Each named turn below is shown by a few rows before and after it. Which turns, in which order, take the first row of each later pair to the second? The first pair is answered.
turn Z:
[ -5   8   1   4  19   7  12  14 -24   7 -20  -2  27  -8 -12   8 -12  15
  -9] => [  6 -13  18  10 -13  -5  36  -2 -18  -4   9  -5   5  15  -8  11 -10   9
   2]
[ 14 -13   1 -23   1  -9 -10  -1   4  13  28  -9 -13 -14  -4   4 -26  15
 -13] => [  0 -18  21 -18   8  -2 -18 -12  11  -5  26   4 -15 -27   5   5  -7  11
 -14]
[ 2 -4 12  6 -8 -4 15  4 -6 -5 12 -1 -6  1 -3 -8 -8  2 -2] => [ -9   3  11   4  12   2   0   8  -5  -6  -2   5   2 -16  -3  -6  -1   2
  -5]
turn E:
[ -7  -4  15   3 -34  -6  -1  -4  -5  18   3 -24 -14  13   9  12 -22   2
  10] => [-31   7  25   3  -2   9 -25  -3   4  12 -18 -11  -2 -14  16  12  -1   1
   7]
[ -6  -1  -1   3   6  14  -1  -4   9  20 -13   4   1   6   2  14   2   0
  -4] => [ -2   1   2   3  14  13   8   3  -4  -2 -12  13  -1  -3   1  10   2   8
 -19]
[-34  21   2 -16   6   4  -8  -3  16   9 -12   9   7 -28 -15  -5  -4  -8
  -4] => [-15  16  -2 -19  -1 -10  21   7  -4 -15   7  10  -4 -21 -19 -14 -18   5
 -23]
[-16   2   2 -15   9  11  -3  12 -10 -14   5   0   7   8  10  -6  -1  -3
  -7] => [ -8  -1  -2 -15  -4   6   5  10 -12  -7  13 -10   6  21   7  -5 -10  -2
   0]
turn T:
[-12  -8  10  -5 -23 -13  14  -9 -16 -19  16   3  -4  11  -8  -3  -2  -4
   8] => [-22  11  -1 -10   9  -2  -6   8 -23 -19  -7  10  12 -10 -12  -6   1   3
  -8]
[ -2  12   5   3   8  -6   1   7 -20 -26   2  24   0 -14  -2  -6  10   9
 -14] => [-18   6  19  10   0   1 -15 -12   4  -8   1  22   1 -10   6   4  23  -6
  12]
[ 12  16 -23  -8  -8   5   0  -9   5  34  15  -7  -5 -17  -9   4 -25   0
  19] => [ 16  16 -28  -8  -8   3   7  -5   0  29  17  -6  -7 -15  -9   3 -27   5
  15]
turn L:
[ -5   5   7  10   0   1  -8  -5 -10   6 -11 -16   6   6   8   1 -10   6
   3] => [ -8   5  10   9   1   2 -12  -7  -8   5 -11 -12   6   4   9   1  -8   5
   2]
[ 16   4 -18  -8   1  -3   0   8  -6  17   7 -14   8   5  -6  -1  -6   1
   0] => [  7  10 -14  -9  14   3 -12  13  -6  13  -5  -8  13 -10  -2   1   2  -2
  -2]
[  0  -7  13   4  -7  -2  11  -7   2 -10  13   0 -12   7   3   5   4   0
   5] => [  6  -4  -3   2 -12  -5  14   0  -5   0  13  -8  -7  13  -3   3  -9   4
   5]

(two turns a pair)
[  3  -9 -19  -3 -15  10  12  15 -11 -36  14  -7 -15  12   2 -20  -1   0
 -11] => [-25  -3 -13  -2   5  29 -26   6  15 -13 -14  -5  -1  -6  10 -11  18 -15
   7] -> E then E
[ -6   6  -9  -2  -4   2 -24  -1  15  38 -14 -15   8   5  -4  13  -6  -8
  20] => [-15   6   6  -1   3   8 -30  -5  17  26 -18  -5   8  -5   1  13   7 -11
  20] -> Z then Z
[-16  13  -3  -3  36   8 -12  13 -15 -26  -8  25   8 -27   0  -3   9  17
 -24] => [-10  17 -27  -4  16  11 -30   6   7  40 -18  -4  21  -5  -7   9 -10   6
  13] -> T then Z
[-12  -1   5  -1   2 -21 -34 -10   6   8  -3  25   2 -18   8 -15  -4 -12
  26] => [-15  -5  17   0   4 -22 -26  -9   1 -10   3  32  -4 -20   7 -16   2 -12
  20] -> E then T
[-27  -5   4  14  24   0 -16  -5  31  -1 -12   0   0  -8 -16 -16   7  -7
   0] => [ -8 -11   4  15   5 -16  17   1  17 -24  13   0 -16   6 -20 -22  -4   5
 -15] -> L then T
[ 19  20   5 -13  -5   3  -7  17 -30 -12 -10 -15  13  -2  -4 -22 -18  15
 -22] => [ 13   1  27  -2 -42   4 -12 -14   2   7   9 -25   3  19   6 -10  -7  -7
  16] -> Z then E
[  0  19 -25  -1  25   5 -13  21 -14 -12 -18   2  16 -23 -20  -4  -4   2
 -31] => [-15   6  14   8  19   4 -10   1  -1 -43  -4  18   2 -30  -6  -2  20  -7
 -25] -> Z then Z
[-14  22  -2  -5  36   8 -17  16  -7  -1 -29  15  21 -30  -5   5   9   0
 -16] => [ 12  17 -13 -10  18  -7  19  27 -31 -19  -5  11   7 -10 -14  -6 -10  16
 -33] -> E then L
[  6   0  -3 -13 -13   1  14  -5 -19 -10  24  10  16  17 -17   2  -6 -13
 -11] => [ -6   5  -8 -13 -10   9  -8 -12  -3  18   8   3  28  15 -15  10  -2 -22
   7] -> E then L
[-12  19 -13  -8  18  15 -27   6   6  22 -30   3  15 -13  -2   1   4  -2
   4] => [-23   3  25   0   8  10 -18 -14  19  -5 -11  17   2 -14   9   5  26 -14
   9] -> Z then Z
[ 20 -20  -4   4 -11 -11  11  -1  11  17  22 -17 -19   4 -19   9   3  14
   1] => [ 20 -18  -2   4  -8 -14  16   2   6   9  23 -14 -21   3 -22   9   2  17
  -4] -> E then T
[ 14   6 -24  -5  -9 -13   5   2  -5  24  15 -22  18  21  -2   9 -16 -11
  12] => [ -3  22 -19  -6  28   1 -16  12  -9  10 -12  -5  30 -13   1   6   0 -10
  -2] -> T then L
[ -1 -15  -1  10 -15   4   8 -25   1 -11  21  28 -27 -14  19  27  27  -6
  -1] => [ -5 -12 -11   9 -15   9 -12 -29  16  21   9  18 -16 -12  19  33  23 -13
  15] -> L then E
[  6  -9   0   5 -10 -10  10  14 -18 -45  15   8 -15   4   8  -5  -2   7
 -14] => [ 13   6 -32   0   4  -5  -6  31 -23 -12  -6  -3   4  -1  -2  -5 -20  14
 -17] -> E then T
[ 12   0   8 -29  10 -16  -1   2 -16 -10   3  -2   5 -12  -1   2  -2   1
 -10] => [ 12  -3   2 -28  -2 -13  -9  -8  -6  18   3 -14   6  -2  -2   9  -8  -5
   7] -> T then Z
[ 15  -6   8  -9  -4  -5  26  -3 -15 -38  18   7 -12   3   4   5   2   4
  -8] => [ -5  -3  22  -8  11   8   3 -12   1 -37   2  17  -4 -15  13  13  20  -9
   1] -> T then L
[-13   1   3  -7  10   7 -21  -7   9  13 -14   1  10  -7   0   8  14 -12
   7] => [ 12   0 -22 -12  -6  -7   6   8  -9  14  -1 -11   4  10 -13   0 -15   3
  -3] -> Z then T
[-28  10   6  -6  36   8 -22   7  -3 -15 -20  19  15 -29   6  -2  11  -4
 -12] => [  4   0   1  -6   7 -14  24  14 -27 -38  16  14  -5  -3  -1 -11  -9  10
 -28] -> T then T
[-19   3   1   3  21 -23  -5  12  -7 -20 -30   1   3   6 -13  -3  -3   2
 -31] => [-13  -9  -2   2 -10 -25  -8  -6  16  19 -23 -18   2  33 -13   7 -11 -10
   3] -> Z then E
[  7  11 -18  -5  12   9   3   9 -13   5 -11  -1   2 -10  -8  -3  -1   5
  -7] => [ -5  -4   8   3  -8  10   2 -15   9   3  -1   1 -10  -2   2   5  18 -11
  16] -> L then T
[ 19  12 -17  -3  -3  -2   4  10  -6  -3   9  -8  -3  15  -1  -9  -6   8
  -4] => [ 14  11 -17  -3  -8  -1  -4   5   2   9   7 -13  -2  18  -1  -5  -5   2
   8] -> E then T
[ -3  -1   1  13 -29   8   4   0   6  -8  -2  -3  -1  -4   8   7   8  -9
  17] => [  0   9 -20   6 -14  12   1  14  -5   2 -17  -5  12 -10   0   2  -6  -1
   6] -> E then Z
[ 15   9 -12  -2  -5   3   1   6  -8  12  -4  -7   4   6  -6   2 -13   8
  -3] => [ 11  14 -13  -3   6   2   3  10 -11   3  -6   1   2  -4  -8  -1 -11  11
 -13] -> L then E
[ 14 -22 -16  20 -27   7  15 -15  21   9  18 -14  -7   9   8  14  10   4
  -7] => [  7 -26  -5  20 -21   6  20 -19  15 -12  24  -4 -13   3  12  11  19   7
 -15] -> Z then T
[  5   9 -16  -8  19   0  -8  13  -6   0 -14   0  17 -10   0  -4  -3   2
 -14] => [  7  -9  13   1  -7 -11  13  -7  -2 -27  16   6  -4   6   9   0   7  -4
  -5] -> E then Z
[-20   5   3  -6   5   8 -25  -5  32  25 -22   1   8  -9   5   3  12  -4
  18] => [-24   5  19  -2  21   4 -13   2  15 -17 -16  19   1 -24  12  -3  19   2
  -8] -> T then Z
[ 19   7 -31  -8 -14 -12  13  10  -5  26   8 -18   7  18 -14  -9 -29  12
   6] => [ -6  18 -17 -11  33   3  -6  20 -15  -8 -17   8  15 -24  -6 -12  -3  12
 -20] -> E then E
[ -3 -13  16  -2  -1   2  15   5 -13 -33  11   6  -6  -2   3  -9  -2   7
 -15] => [  9 -14   3  -3  -8  -2  17  10 -17 -23  15  -3  -5   7  -2  -9 -14  10
 -16] -> Z then Z
[  3 -12  -5   4  -7  12  19  20  -3  18   3 -25  20  10  -9  -6 -25   9
  -3] => [ -9 -25  29  11 -16  12  19  -2  10   4  16 -17  10  11   3   0  -2  -2
  10] -> T then Z
[ 11   1 -15   6  -5  -6  12   6  -5  11   5  -9  -9  17  -5  -9 -11   5
 -12] => [-10   6  -6   7   9   7 -16  -3  14  22 -14  -5   1   5   4  -2   4  -6
   2] -> E then L
[  2   9 -34  -1 -15  25  -9  19   9  26 -28 -18   9  13  -2 -11 -21   2
  23] => [ 12   9 -39  -2 -14  20   1  28  -3  17 -21 -16   4  13  -4 -18 -30   9
  13] -> T then T
[ -9  23   1   2  20  18 -15  11  -8   2 -25  11  14  -5   8 -12   4  -2
  -1] => [  7  23 -18  -2  12  13  -4  20 -14  13 -21   1  14   5   0 -14 -10   3
  -4] -> Z then T
[ -4  -1  17  -2   7   6   5   7 -15 -22   3   2 -13  -8  -9  -4  -2   2
  -9] => [-11  -1  16   0  -4   9 -13  -6   7  14  -6 -10  -6  -1  -7   6   0 -10
  17] -> E then E
[  6   2 -20  -4  -6   7   2  -3   2  14  -2 -17   4   2 -10  -8   2  -8
  -5] => [ -4  -3   5   2  -6   9   1 -15   6  -9   1  -6  -5  -5  -3  -7  21 -15
  -5] -> Z then E
[ 10   1   8  12  -3   3  17 -14  -1 -16  19   4 -17  17   1   8   2   5
 -40] => [-10   4  18  13   6  14 -11 -26  26   9   1   4  -8   7   8  20  19 -11
 -16] -> Z then T
[  7 -13 -17  -3  -2  10 -15  -6   0  19 -12   0  15  -1 -10  -9   2  13
   1] => [ 14 -23  -4   1 -16   1   7 -10  -6  -2  11  -1  -2   9  -7 -13   2  18
  -5] -> E then Z
[-22 -16  22   3  15   9  -6 -14  17  -9   3  24  -6 -13   3   5  35 -12
   8] => [  1   4 -32 -13  31   7  -9  20  -8  22 -16   6  13 -12 -17  -3  -3   8
 -11] -> Z then E
[ 40  -4 -11   8 -11   1  29  -4 -22  -1   6 -13   1   5 -12 -26 -17  14
 -14] => [ 31   3 -23   5  -6   9   4  -8  -7  36 -11 -20  15   1 -12 -18 -21   7
   6] -> L then E
[ -4   1  17   2 -14 -12 -14 -39  29  37  10  -9  -9   4  14  13  -9 -23
  27] => [ -7  30  -7 -10  38  -1 -32  -7   2  31 -24   3  14 -31   5   4 -12  -6
  -8] -> T then T
[ -3  -7  16   7 -27 -13  21  -9   7 -11  17  -2 -17  22  14   9  -1  -5
  10] => [-12  15 -15  -1   7   2 -18   8  10  29 -26  -6  14  -1   6  12  -8  -2
  15] -> E then Z
[ 20  -2   0   6  -6 -22  24  10 -31 -38  33  -2  -3  13   5 -11 -11  16
 -25] => [ 25  13 -36  -2   4 -14   3  24 -32   6   9 -17  19  13  -8 -11 -27  20
 -19] -> E then T
[  4   9  -5  -3  12   2   4  15 -16 -15  -3   6   6  -4  -3  -1  -4   3
 -11] => [ -7   0  13   5   3   7  -9  -5   7  -8  -5   9   5  -5   9   6  13 -13
  10] -> L then T
[ 23   3  -5   1   8  -4   4  24 -30  -4  10  13  -8   5  -3 -23  -6 -14
 -21] => [  2   3  -3   3  18  10 -32  11  -2  28 -12   9   7  -3   5 -11   9 -30
   5] -> E then E
[-15   3  31 -13   4  -8   5  -4  -1 -10   9  -2  -6   2  -5  -5  18 -17
   4] => [-10  18   7 -21  22  -4  -4  12 -10   5  -8  -7   9  -7 -12  -9   6  -9
  -6] -> E then Z
[ -4   6  13   2  16   4 -19  -1  18 -10 -12  20   0 -15  30   1  15  -3
  -1] => [ 24   2  -3  -2  -4 -13  14  10  -5 -21  14  11 -13   6  20 -10  -7  13
 -17] -> E then L
[  6   1  -7   2   7   1  -1  14   0   2 -12  -6  10 -10  -8  -3  -2   6
 -12] => [  4  -9  11   6 -10  -6  11  -1   6 -14   6  -3  -1  -2  -1  -1   7   3
  -5] -> E then Z
[-12 -15  38   4  -3   1   6 -14   5 -38  10  15 -10  -5  11  -4  32 -12
   2] => [  9 -15  22   2 -10 -10  32  -2 -14 -44  21  10 -18   6   2 -12  11   1
 -13] -> T then L
[ 15   2  -6   1  -6  -6  11  -3  -4  -2   4  -1 -10  -1  -4  -3   1   1
  -8] => [  7  -3   3   5 -11  -5  -1 -12   8  10   1  -3  -9  -1   2   3  10 -10
   6] -> T then T
[ -2  -2  16  -7  -2  -7   2  -2  -6 -24   7   0   0  -7   4   8   9  -3
  -8] => [ -5  -5  14  -8 -13  -3  -8 -11   7  -2   3  -9   4  -1   5  16   9 -10
  10] -> E then E
[  2  23 -23  -3  22   7 -18  24 -16   9 -15  -3  11 -13 -15 -17 -10   3
 -12] => [  3  -7  22   9 -19  -7  17  -5  -4 -29  25   3 -23   6  -1 -13   9  -7
  -4] -> E then Z
[-35 -10  18  12 -15  -3   3 -15   4  -2  -3  24 -10 -11  12  -1  16 -22
  17] => [-22   6 -14   0  11  -4  12  18 -29 -14 -15  26   1 -19   1 -14  -7   1
 -17] -> T then Z
[ -6   2  32  49 -21  -5  -4 -34   2 -29  25  15 -20   5   1   3   4 -26
  47] => [ 11  -1  19  46 -35 -13  10 -28  -8 -21  34   1 -25  20  -6   0 -15 -20
  46] -> E then L
